In the rows, 128 means zero.
Rotation paths and how fast each direction turns (degrees a step):
Each turn is a multiple of 5 degrees from 10 to 175, or 0.
Each row of a path follows its step; steps can be skipped.
path 1
step 0: [137 125 137 135 125 131 119 126 118 130 125 137 127 114 118 126 123 119
 126 116 133 124 130 132 129 128 131 129 122 119 129 122 135 139 114 118]
step 1: [127 131 130 121 133 134 138 141 139 124 120 131 135 109 125 121 133 131
 115 124 137 122 130 126 122 128 122 128 137 125 122 133 119 132 124 122]
step 2: [134 123 113 120 120 134 123 134 123 124 136 128 132 125 116 112 129 129
 134 122 125 127 136 126 126 118 134 138 141 131 138 122 123 125 126 124]
step 3: [122 127 142 115 132 132 128 124 129 120 141 137 146 126 128 129 137 128
 133 114 125 129 123 125 132 138 125 133 130 124 132 117 130 125 127 123]
step 4: [137 134 131 126 123 133 134 138 122 125 134 125 132 115 113 127 124 131
 127 130 122 121 127 140 125 136 128 125 124 111 129 126 141 122 136 130]
step 5: [123 120 128 120 134 136 130 137 136 120 131 122 123 128 128 126 115 123
 121 117 132 127 125 132 124 124 132 132 120 111 135 122 119 143 126 124]
step 6: [132 136 123 133 124 132 128 134 120 114 128 129 131 119 128 127 128 112
 127 115 127 129 137 119 126 137 122 139 137 122 132 139 126 132 121 134]
step 7: [135 129 126 114 123 137 134 131 124 126 136 116 136 118 126 119 135 133
 132 114 135 124 123 120 131 127 127 123 114 136 129 134 124 125 124 121]
step 8: [138 119 143 124 130 141 120 131 126 113 137 134 136 129 120 121 131 129
 135 135 123 126 134 131 129 123 133 131 131 124 128 139 133 137 133 120]
step 9: [135 123 127 134 135 130 121 127 136 119 133 120 139 112 129 123 130 123
 116 124 129 128 126 136 131 142 127 126 128 126 136 115 127 134 140 126]
Directions:
[129 129 127 124 124 127 126 132 127 128 129 127 125 127 127 128 127 129
 127 132 129 125 125 129 131 125 128 132 124 129 126 127 123 126 130 129] => 130
[129 128 129 125 129 129 127 127 129 129 127 128 130 123 130 127 128 130
 129 129 126 128 128 130 130 128 133 128 132 135 129 132 127 130 125 128] => 60
[130 131 130 129 126 127 131 126 126 130 128 127 125 125 129 130 127 127
 128 126 126 126 129 124 128 124 127 125 127 125 128 129 124 133 126 131] => 60
path 2
step 0: [135 117 131 128 128 126 120 117 131 135 123 126 136 130 134 137 133 138
 119 126 126 119 133 143 134 128 118 130 130 130 131 142 134 128 126 132]
step 1: [128 122 121 137 137 118 139 115 134 126 132 124 120 119 134 122 140 130
 129 125 135 121 126 127 128 139 136 129 122 132 139 133 129 131 124 126]
step 2: [137 129 132 137 137 121 130 133 129 143 123 131 134 130 133 118 119 120
 126 133 138 117 132 122 125 139 123 131 124 133 119 126 120 128 127 121]
step 3: [130 129 132 121 133 125 119 130 126 122 126 130 132 136 133 118 126 126
 119 120 131 131 107 130 134 131 128 118 131 130 131 133 112 129 131 123]
step 4: [127 140 120 117 134 137 126 120 133 130 125 130 131 123 127 114 134 132
 139 129 125 125 128 136 132 120 118 133 134 121 131 127 122 129 125 113]
step 5: [125 128 112 135 131 116 119 127 128 135 124 127 123 127 110 133 123 129
 124 131 124 127 125 128 134 121 125 129 138 136 131 128 130 121 115 122]
step 6: [119 130 134 140 126 119 133 137 125 126 126 132 126 138 126 122 132 127
 123 123 128 127 129 134 131 125 123 120 115 118 137 122 138 128 113 121]
step 7: [141 127 130 122 127 135 126 133 129 125 135 137 134 123 118 127 127 133
 122 146 136 123 130 137 136 137 132 117 119 124 127 127 132 125 121 128]
step 8: [132 113 131 123 112 129 121 120 131 140 135 129 138 127 130 126 133 136
 124 120 123 117 125 123 136 131 128 125 130 129 132 134 133 136 125 124]
step 9: [126 122 134 131 137 115 131 121 141 129 127 133 129 120 125 127 140 131
 124 133 131 131 128 129 117 134 131 135 128 129 135 138 131 134 136 114]
Directions:
[129 125 124 127 128 128 126 129 126 127 129 129 128 132 127 128 129 128
 128 130 128 129 128 130 128 120 130 127 127 126 127 124 133 128 126 127] => 45
[126 135 128 129 124 127 129 128 127 128 128 128 128 125 125 129 125 131
 129 127 125 131 127 130 131 126 127 126 124 129 127 130 130 126 125 127] => 45
path 3
step 0: [133 131 127 132 124 131 125 127 121 114 128 128 125 127 136 119 130 125
 126 134 129 133 135 133 120 126 116 134 129 134 122 136 129 133 140 136]
step 1: [124 122 145 133 131 129 131 131 126 139 133 125 138 121 135 123 119 123
 125 127 127 125 131 131 122 129 128 136 138 125 135 131 125 128 121 135]
step 2: [122 129 124 113 129 125 139 130 126 117 128 133 136 120 124 133 122 128
 134 131 123 129 117 127 133 129 132 126 129 129 129 135 119 133 119 123]
step 3: [127 135 121 129 129 143 133 124 129 134 129 131 132 130 134 118 132 129
 138 135 119 122 121 125 137 133 122 126 119 133 126 124 136 127 136 128]
step 4: [133 117 123 127 137 119 130 129 134 140 131 126 127 127 126 126 133 130
 126 129 127 125 125 130 117 120 129 133 127 121 133 122 142 123 130 116]
step 5: [121 127 120 127 123 128 118 130 127 121 120 119 116 125 121 131 129 118
 120 124 126 121 122 121 124 130 134 125 128 120 127 133 122 134 135 120]
step 6: [123 125 133 124 116 134 121 124 122 127 120 125 127 136 134 125 131 130
 133 133 129 129 138 133 133 131 130 130 130 118 116 129 131 114 130 135]
step 7: [134 115 126 124 135 125 123 135 130 131 136 134 120 126 126 125 119 131
 132 131 136 129 131 130 121 127 126 128 129 133 130 124 116 118 121 139]
step 8: [128 138 126 136 122 120 118 131 138 128 121 136 135 131 122 127 116 124
 132 127 130 129 118 130 132 135 123 127 132 136 127 135 124 135 121 124]
step 9: [122 132 129 130 138 138 129 123 135 131 128 128 136 133 129 139 144 132
 135 125 126 135 130 130 134 131 129 122 135 132 132 134 136 122 123 129]
Directions:
[131 128 129 133 130 126 126 132 129 130 131 131 130 129 124 127 127 126
 126 129 128 127 128 129 123 127 124 129 128 129 126 129 128 128 131 125] => 100
[125 126 126 128 128 128 128 128 127 124 128 128 127 128 128 125 126 127
 128 127 129 127 130 129 128 131 128 125 130 134 124 124 128 132 129 123] => 135
path 4
step 0: [124 124 121 124 123 124 123 139 130 124 130 129 129 123 130 116 128 123
 125 137 126 121 128 121 123 129 111 133 124 128 137 128 127 132 124 126]
step 1: [129 127 132 123 115 128 127 132 127 140 133 127 136 140 121 124 122 128
 123 123 132 127 130 132 130 123 123 128 120 126 127 119 136 118 127 122]
step 2: [135 129 131 125 131 118 129 119 133 131 128 118 128 124 138 129 125 132
 123 124 130 126 118 127 133 115 132 129 129 130 142 128 132 127 124 123]
step 3: [127 109 124 127 121 126 120 129 133 128 126 130 123 124 139 123 127 132
 125 136 120 125 120 125 122 132 122 138 125 133 127 124 126 128 130 129]
step 4: [121 130 125 121 120 130 137 133 126 130 130 126 131 138 126 116 122 128
 123 137 133 130 128 136 128 133 121 135 128 122 134 127 131 118 120 124]
step 5: [128 129 137 120 133 123 122 127 131 132 134 127 123 132 125 121 125 135
 119 120 139 127 118 125 135 116 132 130 126 122 128 123 135 133 129 123]
step 6: [133 115 125 125 127 126 121 116 130 136 133 120 125 128 136 130 129 127
 135 139 126 132 123 128 130 121 126 140 130 131 131 129 126 126 137 132]
step 7: [117 124 126 128 126 133 131 127 138 124 117 132 125 133 131 123 123 135
 120 136 126 137 126 139 130 132 122 134 133 128 130 121 122 125 125 121]
step 8: [124 131 137 115 137 126 125 128 128 127 139 127 122 131 123 111 126 132
 123 133 132 121 133 128 130 127 132 130 131 121 126 126 126 128 119 131]
step 9: [129 127 128 127 134 126 119 122 125 134 133 123 126 129 125 131 131 125
 131 136 136 132 123 125 130 116 119 130 124 118 127 119 125 125 145 126]
Directions:
[131 132 131 126 128 130 131 127 128 133 126 129 124 126 128 124 126 124
 126 125 128 127 129 130 127 128 132 128 127 127 128 124 128 128 127 128] => 110
[130 124 127 130 131 128 130 130 126 130 127 127 128 127 127 127 131 124
 128 129 127 130 128 129 129 130 122 131 125 130 128 125 129 129 131 133] => 120
path 5
step 0: [128 119 127 130 131 136 114 116 133 132 127 134 136 118 147 125 125 134
 133 120 132 138 132 121 124 124 134 132 129 129 128 130 125 132 135 134]
step 1: [130 111 135 119 142 136 123 119 132 131 131 130 129 126 135 125 139 117
 132 135 120 131 137 134 136 127 126 127 122 135 126 127 123 122 135 125]
step 2: [126 115 125 120 125 135 118 122 124 138 126 128 115 127 129 132 131 109
 126 129 134 122 117 123 132 130 133 135 119 126 131 129 125 133 132 135]
step 3: [128 127 131 131 124 133 119 129 129 132 134 140 122 128 145 131 128 118
 128 123 128 122 132 115 124 134 129 131 117 129 108 130 135 123 126 127]
step 4: [138 125 128 126 121 122 124 134 124 130 117 126 125 128 132 125 135 113
 130 135 121 124 135 126 134 116 123 125 125 138 109 132 125 134 130 125]
step 5: [136 133 127 129 121 130 118 133 120 133 115 121 133 118 129 130 129 122
 127 123 142 120 136 122 133 135 126 134 128 124 124 134 128 135 145 129]
step 6: [133 135 135 127 126 124 127 136 121 124 133 121 137 123 147 118 132 123
 126 127 127 135 130 128 131 139 125 134 124 130 123 141 126 115 136 134]
step 7: [132 125 120 118 121 120 123 125 132 126 121 125 138 128 132 122 146 124
 118 123 125 136 126 134 137 121 129 135 130 126 124 128 128 128 133 145]
step 8: [115 120 126 121 126 129 119 124 129 127 128 129 131 114 138 133 132 127
 125 126 133 127 141 121 129 129 125 134 144 118 126 125 128 121 135 139]
step 9: [126 127 137 123 134 127 130 121 118 131 127 139 121 118 140 119 130 125
 131 134 119 129 129 126 132 125 125 135 128 136 127 117 118 118 133 141]
Directions:
[128 126 126 126 127 125 130 129 127 130 128 128 132 131 125 129 128 125
 130 128 128 128 126 124 127 124 127 132 127 127 131 127 130 132 132 129] => 135
[128 126 131 129 130 124 128 128 124 128 128 131 126 128 130 125 122 130
 130 125 129 126 124 127 125 132 130 129 130 125 127 129 129 127 130 130] => 120
path 6
step 0: [117 133 137 131 125 126 123 136 136 126 130 135 115 128 122 135 133 118
 123 129 121 138 124 126 135 135 135 123 131 125 131 143 122 121 126 135]
step 1: [131 136 132 124 122 127 130 129 139 125 123 130 131 129 116 125 113 128
 137 118 122 133 130 131 139 137 137 135 136 119 127 129 128 121 117 126]
step 2: [115 131 129 138 115 130 129 130 124 112 125 135 126 129 121 127 124 131
 128 138 130 141 115 132 129 131 133 128 129 128 121 129 124 121 120 127]
step 3: [132 128 139 133 122 136 119 130 127 135 128 132 134 125 124 127 119 127
 142 127 116 136 126 122 120 128 133 126 134 129 125 144 122 121 119 121]
step 4: [125 121 132 125 114 133 113 133 125 117 128 117 129 127 125 124 125 129
 125 126 120 129 119 131 133 148 127 131 128 127 122 128 123 127 124 122]
step 5: [128 124 123 125 125 129 130 113 127 129 121 127 135 125 121 125 130 131
 133 137 121 143 126 120 120 140 134 128 130 124 120 136 121 138 118 128]
step 6: [125 125 131 124 120 132 125 134 126 127 123 132 122 125 140 117 130 122
 118 128 109 133 127 125 129 130 129 125 134 121 111 138 127 129 126 128]
step 7: [125 121 132 124 126 127 127 123 129 137 112 125 132 131 126 126 122 128
 131 122 136 135 130 134 133 142 132 132 129 120 112 141 131 133 132 122]
step 8: [117 133 122 132 118 125 131 115 129 127 129 125 121 127 139 119 127 136
 120 127 127 134 116 120 132 129 126 133 124 122 119 143 133 127 124 122]
step 9: [131 123 126 125 123 129 128 123 125 131 131 124 136 117 133 131 124 125
 127 118 129 140 133 135 122 118 124 137 137 127 112 141 128 126 126 119]
Directions:
[125 125 130 128 129 128 130 129 126 128 123 127 126 130 127 130 130 127
 129 131 134 128 127 127 128 129 128 133 125 130 127 126 125 130 124 127] => 135
path 7
step 0: [126 133 140 128 130 131 123 137 124 138 143 136 130 127 127 126 126 121
 119 140 130 136 123 127 135 130 138 138 132 130 131 127 121 139 130 126]
step 1: [135 129 127 129 134 127 131 147 125 126 130 120 110 123 133 127 127 129
 128 134 125 141 127 141 130 133 129 129 133 126 128 130 132 138 123 125]
step 2: [132 126 130 121 129 139 141 133 120 129 133 131 116 139 137 136 127 133
 124 140 124 124 125 127 132 125 131 129 130 142 133 134 123 131 129 135]
step 3: [121 134 123 141 133 132 120 132 115 129 125 132 122 132 129 125 128 136
 128 132 114 132 129 140 123 129 138 124 125 135 134 121 123 134 130 138]
step 4: [132 117 118 123 132 138 129 139 130 131 140 131 130 130 130 126 129 133
 128 127 119 136 127 125 128 128 138 141 115 128 138 123 127 130 137 132]
step 5: [121 127 135 132 133 130 120 139 127 136 137 121 112 127 122 121 130 116
 127 136 123 128 123 123 128 125 142 136 131 129 125 128 122 129 132 128]
step 6: [138 131 127 127 128 127 129 141 125 123 141 131 118 126 127 122 143 138
 124 133 129 139 125 131 130 122 132 132 137 127 128 133 135 138 125 135]
step 7: [131 136 135 131 126 134 132 132 115 128 141 132 119 136 131 136 126 119
 128 131 129 132 131 134 136 136 133 131 122 141 131 135 124 140 129 130]
step 8: [130 124 119 136 137 133 140 137 122 133 128 129 119 131 126 122 126 134
 121 128 119 139 132 147 127 128 131 126 132 134 129 126 117 128 131 129]
step 9: [126 123 128 124 126 147 130 131 132 129 134 137 117 134 142 128 130 129
 129 127 119 130 123 126 119 131 141 135 127 130 136 123 123 127 129 135]
Directions:
[133 129 124 130 128 124 130 130 129 126 131 128 127 127 129 126 126 132
 126 126 127 129 125 129 127 126 125 128 128 126 130 128 130 123 128 128] => 155
[131 129 132 126 127 128 123 129 130 127 134 127 127 123 126 128 128 128
 126 130 129 129 130 126 127 126 127 126 129 127 126 129 129 129 131 124] => 65
path 8
step 0: [129 131 132 122 130 138 120 137 135 128 119 130 129 124 122 123 131 126
 126 130 132 140 125 133 136 126 125 142 115 115 126 119 121 134 119 130]
step 1: [128 136 120 129 136 129 122 135 131 120 122 123 131 127 124 127 138 125
 133 127 137 127 130 119 134 122 123 130 120 117 126 135 113 132 135 112]
step 2: [127 127 118 131 137 136 130 133 136 114 125 131 131 138 137 119 135 117
 130 141 136 128 119 124 131 131 127 131 132 129 122 125 127 119 123 118]
step 3: [121 130 111 124 114 134 123 136 133 114 128 124 131 129 134 122 120 128
 123 132 128 137 136 114 130 127 123 131 132 127 120 127 129 128 121 128]
step 4: [136 137 129 123 131 135 117 132 124 118 136 124 131 129 131 134 112 131
 120 126 126 131 116 120 134 123 117 131 135 123 121 128 128 122 130 122]
step 5: [141 127 123 135 131 148 122 138 132 128 137 138 124 127 123 125 122 138
 119 129 133 129 127 126 129 124 132 135 124 128 123 132 118 120 130 132]
step 6: [127 125 126 124 129 132 122 136 130 114 135 131 135 131 119 142 129 132
 127 126 134 126 134 135 127 128 124 141 114 129 123 124 115 126 118 126]
step 7: [121 131 131 134 129 133 121 136 134 122 127 122 132 131 118 135 136 130
 133 130 134 144 123 127 116 125 128 127 129 123 127 122 116 115 130 116]
step 8: [131 131 117 135 130 124 124 124 130 123 142 136 129 128 128 119 127 123
 136 137 133 136 138 125 125 123 124 121 130 125 119 122 120 118 120 113]
step 9: [125 125 120 121 128 125 127 129 129 109 125 135 131 129 132 120 115 139
 127 138 119 130 128 131 115 124 125 128 132 123 115 122 126 123 130 124]
Directions:
[129 129 127 132 127 131 129 128 128 129 128 129 126 131 125 125 128 128
 131 130 129 131 122 129 131 131 127 125 128 129 132 127 128 124 128 131] => 135
[128 125 129 128 124 128 127 126 133 126 127 133 128 126 131 129 128 127
 130 124 132 129 126 130 129 126 124 128 128 129 125 128 127 128 132 128] => 0
[125 126 126 129 133 131 130 126 127 130 123 126 129 128 126 131 132 126
 129 127 131 129 130 127 127 128 126 126 124 131 126 128 127 125 127 127] => 65
path 9
step 0: [135 137 127 126 136 124 120 118 131 122 128 121 121 122 139 135 122 129
 128 142 128 134 133 122 130 122 121 132 130 133 138 124 140 127 125 140]
step 1: [126 136 130 134 129 129 120 131 112 124 121 136 130 119 124 130 137 123
 132 121 124 124 145 129 120 128 126 127 141 136 126 127 134 133 131 138]
step 2: [134 130 141 124 124 120 124 133 120 124 130 126 132 111 128 126 127 139
 134 137 131 124 128 129 137 129 135 130 131 122 133 116 133 115 134 131]
step 3: [125 138 127 136 112 132 127 125 132 123 129 127 116 122 130 134 121 124
 131 127 128 128 138 126 134 118 116 130 129 127 130 120 146 128 126 128]
step 4: [144 129 128 121 127 118 118 124 128 124 122 123 123 120 132 131 136 124
 138 117 126 130 137 124 126 128 138 128 129 130 122 131 137 128 130 145]
step 5: [128 134 127 124 131 125 122 125 116 126 131 128 143 116 132 132 130 133
 136 131 131 126 140 130 132 121 125 136 125 142 137 118 134 124 125 120]
step 6: [133 124 130 133 112 115 125 125 117 124 125 130 128 122 128 120 122 119
 130 135 129 127 137 129 129 130 121 125 144 120 123 125 142 126 129 127]
step 7: [132 139 131 132 131 123 124 121 136 117 121 126 126 121 128 128 128 132
 136 129 137 118 128 132 133 109 136 126 127 129 122 123 136 122 130 138]
step 8: [122 134 125 125 121 120 124 132 126 128 129 114 134 123 139 142 128 128
 128 129 125 124 139 126 118 130 125 139 135 135 129 121 140 132 124 137]
step 9: [140 125 138 128 128 123 127 126 123 122 127 143 130 116 124 134 130 124
 132 137 133 133 137 130 137 132 136 128 139 138 124 122 138 134 124 132]
Directions:
[130 131 129 130 131 131 132 124 126 127 131 130 129 127 125 128 126 131
 128 126 132 129 126 126 129 124 127 132 127 130 128 128 129 131 128 128] => 160
[126 127 129 130 127 127 131 126 132 128 125 130 124 127 129 127 127 128
 129 128 128 127 129 127 128 124 128 132 129 122 128 130 128 123 128 125] => 95
path 10
step 0: [129 134 128 135 127 127 121 126 145 134 123 126 123 124 122 122 117 138
 121 127 135 122 127 135 131 127 135 129 117 137 124 132 118 122 132 125]
step 1: [127 129 124 120 134 112 128 121 127 135 121 134 126 134 124 127 130 135
 134 128 138 122 126 119 129 137 118 125 136 126 119 124 127 130 134 115]
step 2: [123 119 124 125 134 124 134 115 133 134 135 125 127 127 111 137 127 130
 127 118 121 130 123 121 129 125 137 140 126 133 127 125 135 121 128 134]
step 3: [133 127 135 128 133 129 128 126 123 131 118 121 132 129 130 119 139 116
 125 121 123 122 137 126 116 136 127 138 123 117 127 124 135 123 133 121]
step 4: [135 123 136 122 130 126 141 123 132 128 125 123 134 123 124 136 133 122
 135 132 128 145 139 143 130 121 126 129 131 132 134 124 123 124 127 128]
step 5: [132 137 124 125 136 132 113 129 131 128 127 128 119 127 139 132 133 126
 130 136 123 127 133 125 119 114 128 136 133 128 135 140 125 121 126 120]
step 6: [124 134 125 114 128 129 118 135 115 126 129 121 132 134 125 138 116 130
 125 138 126 135 135 133 132 137 128 124 127 139 127 121 129 126 127 123]
step 7: [130 139 125 126 138 126 130 137 122 119 124 131 135 133 122 127 125 131
 126 125 117 131 121 116 134 112 123 128 125 120 122 133 129 133 122 136]
step 8: [131 122 112 133 135 141 137 137 125 123 140 121 135 128 130 132 124 121
 125 123 130 120 138 127 129 138 129 124 130 125 124 131 126 135 133 131]
step 9: [120 123 131 134 136 130 128 123 126 114 123 134 127 137 136 120 129 128
 129 124 136 130 125 147 131 123 132 121 123 121 124 133 131 128 128 139]
Directions:
[127 126 126 127 128 127 129 124 134 128 128 129 133 129 127 125 128 127
 128 128 127 127 123 129 125 130 126 129 127 129 131 127 130 126 130 124] => 35
